The rows of Z fall into 4 groups, and each row is roughly a mix of its group's hidden directions.
Z, 153 rows:
[[ -6  19  -4   8   2  21  17   5   3  10  -5]
 [ -6  -2 -16 -25  -9   5  -8   7 -10   3 -14]
 [ 20   0  13  -3   7  12   7  13  15 -14   5]
 [ 14  -8 -16   6  -4 -14  11 -19  -4  -7   8]
 [ 19  -1  15  11   8  12   6   3   5 -12  16]
 [ 10 -20  -2   3  -6 -13  16   0   2  -2  20]
 [ 19  -5  -9  -7   4 -28  -7   6   0  -1   0]
 [ 13  -5  24   3  -4  -7  11  -2  19   9   1]
 [-13   3  14 -11  12  19  -1   7 -19   0   2]
 [ -6  22  -4 -14   7  -4   2  -9  -7 -20  10]
 [ -4 -20 -13  12  -7   1   2   0  -9 -21  10]
 [  4  -3  -4  -4   1  -7 -21  20   7   8  18]
 [ -4  -9 -17   5  16  22   8   6  -5   3  10]
 [  2  15  -2  -3  -5   6 -14  18  14 -14 -13]
 [-22   7   3  19 -12  -3  17  -1   2  -5   6]
 [ -2   7  -1 -10  11   4  17  20  15  11   7]
 [ -4 -12   5  21  17   1   3 -14  -4  10 -13]
 [-15  21  13   1  10  14  14  -2   8  -3  -3]
 [ -3   6  -9 -12   2   5  18  18  19  -9   7]
 [-17   7 -15   7  -5   9   2  -2  23   3 -12]
 [-18   0   7 -11  -6   2   8  20  13 -14  -4]
 [-19  14   9  13 -14   1  -1   2   0 -19  -6]
 [  7  -8  -1  -2  12   5   8 -14 -18 -23   1]
 [ -3  10  -7 -20 -17  -4  -5  -4 -21  -2  -7]
 [  7  -1   9  -7  -6 -22  -5  12 -15  14  10]
 [-25   2  -3  -5 -18   1  -2  -4   7 -11  16]
 [  1  -5   7  18  -6  23 -15 -13   6  -4   0]
 [  6   1 -14  14 -11 -10 -15  21   1  -4  -9]
 [-17   1   4 -22  -8  -7 -14  11  -9 -10  -2]
 [ -8   8  16  17 -18 -10 -11   1  10   8  -4]
 [ 12  20  13   0  10  -7  12   5 -13   3  14]
 [ -1  16   9  15 -10 -11  -8 -18 -15  -5  -2]
 [-27   2  11 -11 -10  -8  -3   8   5   3  13]
 [ -9   7  19  -5  14  16   2 -17   0  11  -5]
 [ -5 -19   1   5  11   0 -11  11  23  -7  -8]
 [ 10   4 -18  10   1  17 -17  -1  10 -12   0]
 [ 16   4   1 -16  -6   8  -3 -24   0   3 -14]
 [ 15  -5  10  21 -10  14   0   0  12  14  -2]
 [  6 -12 -18  25  -7   3   0   5  12  -4  -2]
 [ -6  15 -12   7  -9   5  -9  21  -4  17   1]
 [  6   0 -13  -4 -11 -17  -3  -1 -17 -20   6]
 [-14  25   1 -11 -19  -4  -2  -4   1  -5  -6]
 [  5 -11  -1   6   9 -29   7   7  -9   7   6]
 [ 12  28  -6  -5   0 -12  -5 -10  10   3  -4]
 [ -2 -15 -17  10  -9   4   6  22  -4  -4  14]
 [  8 -17 -12 -10  -5   1 -13  -5  17   6 -16]
 [ -4   1  16 -10  -1  -1  11  25  17   3   7]
 [  0   7   5  18   5  18   7   2   7  12 -21]
 [  3 -11  -2 -16  -8   7  -4   7  24 -15   4]
 [  0   2   2 -15   9 -16 -12  18 -13 -11  -6]
 [  0  25   7 -14  -3 -19   4   2  -8   1  -8]
 [ -5 -17  -7 -13  14  -6   2 -21  -5  -7 -11]
 [-18   1  -7 -21  -3  -4   7  -3 -21  -5   4]
 [  5  10  12 -10   6  13  -1  -5   7  19 -20]
 [  2  -4  -2  18  -1  20   9 -11  17  12   5]
 [ 15  14  -6  -7   5 -24   7 -10   6   0  12]
 [  0  -2  -6  13   2  13  -4   1  24  11  17]
 [ 12  -3  -5  -1  -9 -19   4  -9  -5   4  26]
 [  9 -10   0  29  12   7  10   7   1   7  -3]
 [ -8   9   4 -11   2   3  -9  10 -30   1  -4]
 [-10 -18  13   4   8   3  -5  10 -24  -3  -3]
 [  4  -5  -3   4   9  16  -6  21 -23  -2   3]
 [ 31   0  13  -1   3   5  -7  12   6   0  -1]
 [ 10  20  19 -15  -3 -17   3  -1   6  -1   2]
 [ -9  17  11   2   8 -17 -13  -2 -15  -9   8]
 [ 23   3  -8   8   2   5  11 -22  -4   0 -10]
 [ -7 -15  12  -5   0  13  11  -3  25  -3   3]
 [  2 -17   6   2  -7 -21 -11  18   0  -9  -8]
 [  2 -15 -11  -4  -6  -8 -16  -6   2  24 -10]
 [  2   6  14   9 -14   5  -7  10  23 -10 -10]
 [ 20  -6   0  -2   0   0   3  -7 -22  -1 -21]
 [ -1 -19  -2  11  -1   4  19 -20  -5  -7   8]
 [ 18  14 -10 -23  -5  -3   5  -5   9  -9   0]
 [ -1 -16 -11 -15 -17  20   3   1   9  -3  -1]
 [  8   6  -7   6  -2  -9 -17  15 -10 -15 -16]
 [ 14  27 -12  -8 -11   5  -3  10  -3   5   0]
 [  3  17   4  13  11 -10 -11  -6  -5  21  -7]
 [  9  -3  -2 -15  -7   8 -16  -5  11  19  14]
 [-19  17  -3  12  -9   4   1   9   1 -14 -16]
 [ -1   8   0 -23  -2 -19  -7   4 -14 -14  -3]
 [ -8   7   4  22  -7  13  -1  16   4  11 -13]
 [-10 -24  19   3   9   5  -3   5 -14  -4  -5]
 [  5 -26  -6  -8   6   6   2   4  17  14   6]
 [-13  -2 -23  -5   4   6  10 -15  15  -1  -7]
 [ -6  -6 -11   3  11   9  -1  21  18   3 -14]
 [ -7   7 -11  10   5  27   9   5   3  10  11]
 [ 15  11   2   5   9  -1  20 -20   1   5 -11]
 [-15 -11   1   1  12  -5  -7  18  11  -5  19]
 [-20 -14  13 -17  -7  -5  12   7  -1  -1   6]
 [  7  -8   4  -3  10 -23 -10  16  15   0  -8]
 [ -9   3  16 -19  -5   7 -10   5   1  19 -12]
 [  2 -14   6 -16 -12  -7 -11  -2   1 -20 -13]
 [ -4  21  -4  21   1   8   8  -9  16   4   1]
 [ 22 -10 -16   7  -6  -5 -13  14   8   5  -1]
 [-10   3  19 -16  11  13  10 -10   3  11   9]
 [ -4  -6  23   4  -7   1   5   7   4 -23  11]
 [ 28  -4  -1   2   5 -15   4  -3 -17   6  -3]
 [  3   8   2 -13 -16   1   1 -20   9  15  15]
 [-13 -16   4  18   2   2   3  18 -13  -7  -9]
 [ 23   2 -14  -1   5  -5 -20  -5   5   0 -14]
 [-14  -2  15 -19   5   0  14 -19   4   5   2]
 [ 12  10  -7 -19  -1 -19  -1 -13  -4  -9  11]
 [ 16  12 -13  16 -10  -8  -3   3   8   8  18]
 [  6  20 -16  15  -3   8  -2  -7  14  12  -4]
 [ 10  10 -13 -15   6  -3   8 -10  21   6 -11]
 [ 14   8  -5  -3   7 -13   4 -22   4  19   4]
 [  5  -9  -5   6   3  23 -10  22  -1  -8  -6]
 [ -4  22  -3  18  17  -8  -1   8 -11   7  -2]
 [-14  -5  14   7 -12  -7  -1 -12  -8 -22   5]
 [ -7  -8 -13  -3 -15  -7  -8   0  -2 -15  22]
 [  1 -16  -2   5   2   7  11 -28 -10  -6  -3]
 [-11  19 -15   7  -2   5   3  -4  19   4 -14]
 [ -2 -13  11  -6   5 -19   9  -9 -11  14  15]
 [ -9   8  -2  -1 -18  10  10 -21  -4 -10 -13]
 [ -1  -8 -11  -9  -1  -1   7 -20  25  -5  -5]
 [ -7   8 -14 -11   9   6  27   7   8  -3   2]
 [ -9  -4  11 -12  -8  -1   8  14  22 -14  -3]
 [  7  -6   4   1 -11  -6 -27  17   9  -7   3]
 [-19  -3  16 -13  -1  -6   3   6 -16  -5 -15]
 [ 12   5 -23  14 -14  -9  -7  -4   2  -6 -11]
 [ -2   6 -17  -5 -21   5   1  16  17   1   5]
 [-12  -5  19  -5 -15  -4 -12  -3 -19   8   0]
 [  9  -4   9   1 -16  -8 -23   0 -10  -7 -15]
 [ -2  29  -4   5   9  -2  16  -7   6   9   4]
 [  3  19  -9  -1 -12   9  -2  22  -6  14  -5]
 [-14  19  -6  18  -3   9   6  -1  17   0  -5]
 [-12  -4  13  -7 -11 -17  -3   5 -22   5   8]
 [  4  -2 -21   3 -14 -16   5  -3 -14  12  11]
 [  0 -16  -2  -6  -2 -21  10  21   5   1  11]
 [  1   4 -12   9   2   7   3  26  14   0  16]
 [-10   1   9 -19 -19   3  -5 -13   2   4 -17]
 [-10   4   3  -4   8  19  -1 -10   2   8 -26]
 [ -1  14  -9  -6   0  20  14 -13  14   5  12]
 [ -6  -2  -6  12  -4  10  19 -21   0 -15  -5]
 [ -9  13   5  -5  -6 -12  -2  -4 -24  -6  16]
 [  1   6   9  -8 -12  -6 -24   5   1 -17  14]
 [ 17 -15 -14   4 -17  11  -1 -11  -3  -1  11]
 [-10  -7   8   1  -3  -4  -2  26  12  15  11]
 [  1  17 -14 -13   5   8   3   6   0 -17 -18]
 [  4 -10 -15 -16   4 -21   7   7 -12   8  -7]
 [  6  -2  -8 -15  -2   9 -16  -7   1   5 -26]
 [ -9   8   1 -19 -16  12   6 -13  13  10  -1]
 [-29  -7   0   6  -8   8   6  11  11  -8   1]
 [-12  -9 -11   7  12  10   7  -2 -21   2  16]
 [ -1 -17  -3  20  10  10  -6  18   8   5   7]
 [  2 -15   1  21   4 -19  -5  13  -2  11   6]
 [ -2   5  -2   1  -6   1  -2  23  26   7   8]
 [ -5  26  -1   2  -2   2  10  -1  19 -10 -11]
 [ 11   6  -1 -11   9  -4   5 -18 -14 -21  -1]
 [ 12  -7  -6  -8   7 -12   9  -6 -15 -22   9]
 [ -3 -11  21   8   8  -9  -7 -16   2  10 -15]
 [ -5  10   9  -1  -3  -1  -6  30 -15   7  -3]
 [  3  13  -3   2   7   6  25 -11   8  -9  15]]

Here is one row of each group, with its name. Which group are the others in?
[ 16   6  -5 -24   1 -12  -3 -17  -5  -4   5]
(131)
[ -7  20  11  -2   3   4 -17   9   0  14 -15]
(120)
[ -5 -19  -6  15  18   3   0 -10   0   6 -16]
(63)
[-23   3  -9  -5  -9   0   5   0  22  -3 -13]
(65)

[  4  -9   5  15  12   0   7  12 -16  -4 -21]
(131)
[ -6   1 -11  -1   0 -13   4 -31   1   8   0]
(65)
[ -9  26   3  -6  -5  -6   1  14  -7 -10 -13]
(65)
[-11   6  20  -7  -8   0 -19 -12 -14   0  -6]
(63)
[-27 -14  -7   9 -10   7  -6  10   2   4  -4]
(65)
[ -5 -10  13 -15 -10  -7  -7  25   3   3  -5]
(65)
[-10 -22  -1   4  11  -3  -6  19  -8 -14   4]
(131)
[ -1  16  -6   9  18 -18  -2  17  -4   4  -4]
(63)
[ -9 -14  11 -21 -19  -3  -2  -2   3  -9 -11]
(120)
[ 10  -5  11   5  12  -7  -3  20 -14  13 -13]
(131)
[-12  -1   2 -10   0   6   5  12  -9 -29  -3]
(65)
[ -3  24   8 -13  15 -16   6   0   8  -2  -3]
(131)
[  7  14   2 -13  15  -5  23   3   5   5  12]
(65)
[ 2  9 -2 11 19 24  9 -6  8 -3  7]
(120)
